128 stands for zero in the data rows.
Each group is a cloud of points together with its mirror image through one shared centre.
The table, row by row:
{148, 131, 115, 131, 161, 112, 105,  96}
{ 97,  68, 133, 117, 139, 115, 134, 164}
{143, 118, 105, 135, 153, 123, 102,  93}
{104, 127, 141, 124, 111, 137, 159, 143}
{114,  78, 128, 129, 149, 105, 136, 164}
{ 89,  73, 129, 126, 123, 109, 136, 165}
{153, 166, 122, 133, 116, 139, 116,  98}
{157, 123, 115, 125, 155, 127, 109,  90}
{142, 149, 158, 114, 120, 140, 125, 130}
{168, 133, 115, 129, 169, 109,  80, 102}
{127, 118, 101, 143, 141, 117, 132, 102}
{105,  83, 127, 119, 150, 120, 125, 147}
{107,  83, 138, 121, 137, 111, 140, 160}
{161, 128, 106, 132, 162, 124,  99, 102}
{127, 149, 154, 115, 135, 142, 135, 137}
{141, 143, 143, 122, 117, 154, 136, 137}
{155, 168, 119, 147, 116, 137, 128,  96}
{150, 170, 123, 122, 130, 144, 125,  93}
{162, 170, 131, 140, 112, 140, 129, 113}
{132, 148, 152, 120, 121, 132, 126, 138}
{103, 124, 137, 122,  90, 138, 154, 170}
{109, 126, 141, 139, 105, 136, 156, 155}
{ 96, 121, 145, 120,  82, 142, 169, 161}
{161, 125, 116, 133, 164, 115,  75,  93}
{ 99, 137, 148, 121, 102, 145, 158, 162}
{164, 163, 121, 131, 117, 133, 117, 102}
{151, 176, 113, 130, 116, 138, 112,  91}
{152, 177, 123, 130, 108, 137, 117,  99}
More rows, each followed by its group:
{102,  66, 136, 127, 144, 114, 133, 156} FT
{111, 109, 107, 133, 135, 113, 124, 111} TJ
{148, 178, 131, 131, 111, 140, 115,  96} FT
{129, 146, 146, 121, 120, 141, 126, 146} TJ
{ 89, 122, 137, 124,  92, 145, 164, 160} NS
{108,  85, 131, 116, 150, 122, 129, 156} FT
{ 86, 113, 136, 128,  94, 146, 174, 152} NS
{103, 124, 142, 124,  90, 146, 171, 167} NS
{163, 125, 118, 130, 165, 106,  93,  98} NS
{131, 115, 113, 138, 133, 106, 122, 122} TJ
{156, 175, 121, 136, 116, 143, 117,  95} FT
{142, 181, 124, 128, 113, 140, 117,  87} FT
{150, 123, 108, 128, 158, 111,  94, 105} NS
{ 99, 131, 142, 117, 107, 139, 168, 162} NS
{108, 133, 143, 133,  96, 144, 169, 159} NS
{157, 125, 121, 135, 161, 111,  92,  96} NS
{ 91,  70, 141, 122, 146, 117, 143, 158} FT
{145, 146, 153, 121, 132, 139, 128, 154} TJ
{101, 122, 141, 123, 102, 134, 162, 165} NS
{ 93,  75, 123, 129, 136, 119, 136, 159} FT
{151, 171, 124, 129, 104, 130, 113, 111} FT
{ 97, 133, 145, 129,  95, 139, 162, 155} NS
{ 98,  92, 129, 120, 140, 110, 134, 156} FT
{ 98, 131, 145, 125, 100, 142, 156, 162} NS
{152, 120, 102, 130, 161, 105,  80,  93} NS
{162, 126, 115, 136, 170, 107,  90, 102} NS
{106, 111, 100, 139, 132, 118, 132, 107} TJ
{107,  85, 127, 126, 145, 127, 147, 152} FT
{153, 130, 106, 127, 163, 114,  96,  88} NS
{153, 118, 113, 122, 153, 118,  97,  94} NS
{127, 125, 111, 155, 130, 101, 119, 118} TJ
{102, 131, 142, 127,  96, 147, 153, 150} NS
{142, 142, 148, 122, 125, 145, 128, 147} TJ
{161, 184, 116, 138, 117, 137, 117,  95} FT
